Families of rows that turns and mirrors carry onto each other, the same ones carrying the whole set onto itself: the rest of each named row's family, in list order
4 families of 5 rows
k950: [  3 -22  11 -22 -15  11  31  20]
k854: [-21   3   6 -29   0  20  18  10]
k297: [ 29 -36 -17 -10   9   3   1   5]
k747: [ 16 -22 -13  -7  -5   4  -9 -27]
k581: [-30  23   9  12   7  -4  51  18]
k925: [-16  -3   0 -28 -11   7  32  -8]
k31: [ -1 -17  23 -33  -2  -3   7  16]
k133: [  7  33   9  37   0 -44  26  20]
k953: [-26  31  20  18  -5   5  31  25]
k343: [ 17  18 -10  51   4 -29  38  25]
k385: [ 38 -12 -30  35  21 -21   4   8]
k790: [ 24  12 -30  33  13 -13 -17 -15]
k436: [ 24 -22 -11 -15  24 -18 -16   2]
k564: [ -7  20   1  58  24 -15  21  16]
k624: [ 22  -7 -12  47  17 -10 -16 -12]
k50: [ 10  -9 -25 -19  11   8 -12 -15]
k232: [ 30  10 -19  28  25 -44  -4   5]
k613: [  1  37  -1  56   3 -15  10  11]
k827: [-11  17  35  -1 -17 -19  33  27]
k244: [ -5  11  16  15 -19  -9  54  33]

The rest of the family of k31: k133, k436, k232, k827
The rest of the family of k925: k747, k581, k564, k624
The rest of the family of k950: k297, k343, k385, k244

Families of rows that turns and mirrors carry onto each other, the same ones carrying the whole set onto itself: the rest of each named row's family, in list order
4 families of 8 rows
k282: [-13 -13  38 -19 -12 -20 -11  50]
k130: [-22 -11  41   4   4   4 -45  -7]
k627: [-13 -26  22  12  -8  13 -54 -20]
k789: [  6 -62  23 -22 -13   1   6  54]
k20: [-26 -32  18  14   1  26 -57 -10]
k835: [-14 -35  22   0  11  38 -66   0]
k740: [-11 -35   9  -3  -8  21 -74  -4]
k924: [-25  -5  45 -22   6 -13 -34  26]
k116: [ -6 -74  -4  12 -15  39 -25  36]
k411: [ -2 -77  -3  -7 -20  20  -9  47]
k77: [-16 -50  -4  17 -17  27 -51  -5]
k600: [  6 -70  12   0 -19  23  -2  57]
k748: [  5 -33  25  -6 -28  -8  -2  65]
k465: [-19 -60   0  17  -9  40 -48   8]
k736: [  3 -54   7  13  -5  50 -57  14]
k70: [  8 -37  48 -27  -3 -13   3  41]
k262: [  2 -23  53 -14  -6 -13  -1  42]
k341: [  4 -17  59 -20   2 -14 -16  13]
k850: [-11  -8  57  -9   3 -13 -23  13]
k345: [ -2  -7  46 -26  -4 -19 -44  16]
k898: [ -2 -58  -8   2 -17  34 -64  13]
k779: [ 10 -71 -11  -3 -26  30 -41  39]
k738: [ 16 -53  10   9 -33  17 -11  61]
k76: [ 18 -43  26 -27 -23 -10 -11  61]
k660: [ 18 -65   4 -15 -29  12 -19  61]
k219: [  8 -47  35 -12 -14   1  10  59]
k362: [-11 -12  31 -14  -1   0 -65  -5]
k474: [  9 -18  43 -31 -12 -24 -20  43]
k121: [-26 -14  38 -15  16  12 -56   4]
k923: [ -6 -12  47  -3   1  -4 -41 -11]
k893: [-13 -73 -14  10 -22  28 -32  22]
k742: [ 15 -63   2  16 -25  43 -33  40]

The rest of the family of k262: k130, k20, k116, k600, k465, k850, k219
The rest of the family of k748: k282, k835, k924, k736, k738, k121, k742
The rest of the family of k893: k627, k789, k411, k77, k70, k341, k923

Families of rows that turns and mirrors carry onto each other, the same ones carrying the whole set onto itself: the rest of each named row's family, in list order
4 families of 8 rows
k126: [-18   6  29  15   1 -25 -59  46  -1 -39  -4   4  14  -8 -38  11   0  78
  51]
k102: [-26 -34  53   5  40  -6   8 -17  18  14 -15  12   1   1 -11  35  17   6
  54]
k951: [ -9 -30  69  22  50   5  -1  -9   7   6 -25  14   9   2  -5  30   7  -1
  43]
k878: [  6 -34  98  -3 -10 -27  -7  32   0 -18 -11  23   8   5 -45 -18  32  13
  57]
k18: [  0 -12 -12  21 -50 -16 -34  23  12 -12 -42   6  31 -21 -39  18 -19  27
  17]
k530: [ -8 -21  76  -8  -9 -44   2   9  -8 -35  -8   4   3  10 -51  -4  47  30
  66]
k233: [ 33 -36  24   9 -28   1  16  15 -18   1 -45  20   2  -8 -34   5  27  -9
  14]
k577: [ -4   0  51  13 -36 -43 -14  -1  -6  22  15  32   4 -31 -40   8  -4   5
  20]
k957: [ 33 -29  28  -3 -13 -20  18  13   0  11 -22  16  23 -21 -22   2  26 -19
   9]
k872: [  6  -4  -8  12 -24 -11 -59  29  16 -36 -27   2  39 -18 -40  21 -18  45
  25]
k142: [  1 -48  61  20  26 -15  19  -7  -5  17 -14   9  10  -8  -5  25  24  -7
  32]
k805: [  4 -22   0  11 -43   3 -51  25   3  -5 -31  -7  32 -11 -54  20 -25  20
  13]
k802: [-34 -32  57  19  14  -4 -47  13  25 -42 -41  -7  28  25 -28  25  -9  44
  66]
k657: [ -9  12  42  15 -23 -43 -42  42  -9 -30  15  22   1   4 -42   6  10  71
  43]
k247: [-14   5  34  13 -50 -57 -17  20 -11  16   3  17   9 -27 -32   5  -3  19
  15]
k546: [ -7 -39  88   5   0 -42  12  19 -18  -7  -7   6   6  -9 -25 -11  40  19
  50]
k388: [-17 -39  76  25  25  -2 -39  -1  11 -46 -21   5  23  20 -26  29   2  46
  67]
k356: [-21  18  29   4 -40 -46  -5   4  -3  21   9  -3  19 -13 -42   4   5  14
  18]
k999: [ 18 -17 -11  26  32  15 -41  27  14 -24 -28  10  17   5 -20  45  -4  44
  29]
k762: [-29 -29  72  28  27   7   4   5  -5  26 -22  12   4  -4 -11  23  13  -7
  32]
k700: [-24 -51  67  18  19  -1 -53   4   1 -42 -24   5   9   2 -50  37   2  39
  69]
k649: [ 27 -32   4 -15 -17   1  17  18  16  10 -41   4  18   7 -26   3  22  -4
  23]
k202: [ 31 -26   6   5 -14   0  10  26   3   5 -59  15  16 -15 -25   4  12 -12
  15]
k939: [  3 -13 -11  17 -43 -19 -43  -4  12 -30 -39   5  23  -3 -42  30 -24  37
  28]
k425: [ -1  23  29   3   0 -34 -48  39  15 -32   6  27   0  10 -44   6  -1  67
  53]
k704: [ -8  17  39  12 -10 -26 -52  45 -23 -26  12  11  -5  -4 -67   9  11  57
  38]
k177: [-11  -6  58  -1 -31 -51   0  14  -9  15   5  11  23 -37 -29 -10  15   1
  20]
k968: [  1 -30  96   3  -8 -43 -14  19 -13 -34  -1  16   4  15 -34  -5  31  35
  57]
k946: [ 13 -28   5   7  41  35 -31  37   9   2 -28  22  -6   4 -27  36   2  27
  34]
k797: [  1   1  -8  22  33  20 -19  31   3 -15 -45  11  -4  22 -16  34   8  44
  30]
k514: [ 15 -11   2  23  45  31 -13  26  16  -9 -46  21  10   2 -15  30   4  24
  32]
k879: [-14 -41  37  31  26  -1 -50  19   6 -46 -29  -7  19  12 -26  37  -1  66
  61]

The rest of the family of k939: k878, k233, k577, k802, k762, k425, k797
The rest of the family of k546: k126, k957, k872, k142, k999, k177, k879
The rest of the family of k18: k951, k657, k247, k388, k202, k968, k514
The rest of the family of k356: k102, k530, k805, k700, k649, k704, k946

Families of rows that turns and mirrors carry onto each other, the same ones carrying the whole set onto itself: the rest of each named row's family, in list order
3 families of 6 rows
k873: [-27 -32  23  48 -52 -39  -9   7 -21   0 -24   4   6   5   3  12]
k180: [  2   2   1  34 -21  33  20  -5 -17   8   2  41 -15  18  48  -2]
k787: [-13  10  21  42 -22  -3 -43   0 -55  -4 -43 -50   0 -51  40   1]
k773: [  7  40  -9  48   1   4  -9   6   0  -4 -13  21 -11  29  63   7]
k329: [-16 -31  -9  25 -39   0  14  26 -33   7 -29 -13 -15 -17 -19  27]
k892: [ -7  -9  -7  18 -21  15  -3  20 -57  -3 -38 -45 -29 -44   0  16]
k596: [ 10  24   3  26  -1  47   2 -12 -40  -3  -7   8 -28 -10  68 -11]
k871: [-17 -32 -11  44 -23 -50  15  23  -5 -13 -20 -12 -21   5   5  15]
k856: [ -7   3  -8  46 -18 -30   9  15   5 -11  -9  24 -17  40  27  13]
k301: [-11 -27  -4  34 -39  10  27  13 -12  14 -10  30  -8  14   5  17]
k996: [-14 -25 -18  43 -12 -35   2  23 -22  -9 -35 -53 -18 -42  21  11]
k761: [-25 -26  20  44 -42 -30 -24  10 -41  -3 -42 -38   4 -36   5  12]
k73: [ -2  12 -19  44   7  -1 -17  14 -27  -3 -37 -55 -11 -54  56   3]
k948: [ -3  30  30  49 -21   9 -29 -18 -24  -4 -11  25   4  17  69  -9]
k512: [-16  -5  28  51 -42 -19 -11  -8 -12   0  -9  36   7  31  36   2]
k690: [ -1  37  27  43 -11  16 -45 -14 -45  -5 -28 -18  -1 -23  72  -9]
k625: [  5  19  -1  17  -1  37 -10   2 -61 -10 -27 -35 -36 -40  43  -3]
k348: [  9  45 -15  47  14  19 -22   6 -16   1 -28 -18  -9 -18  77   2]

The rest of the family of k787: k873, k761, k948, k512, k690
The rest of the family of k996: k773, k871, k856, k73, k348

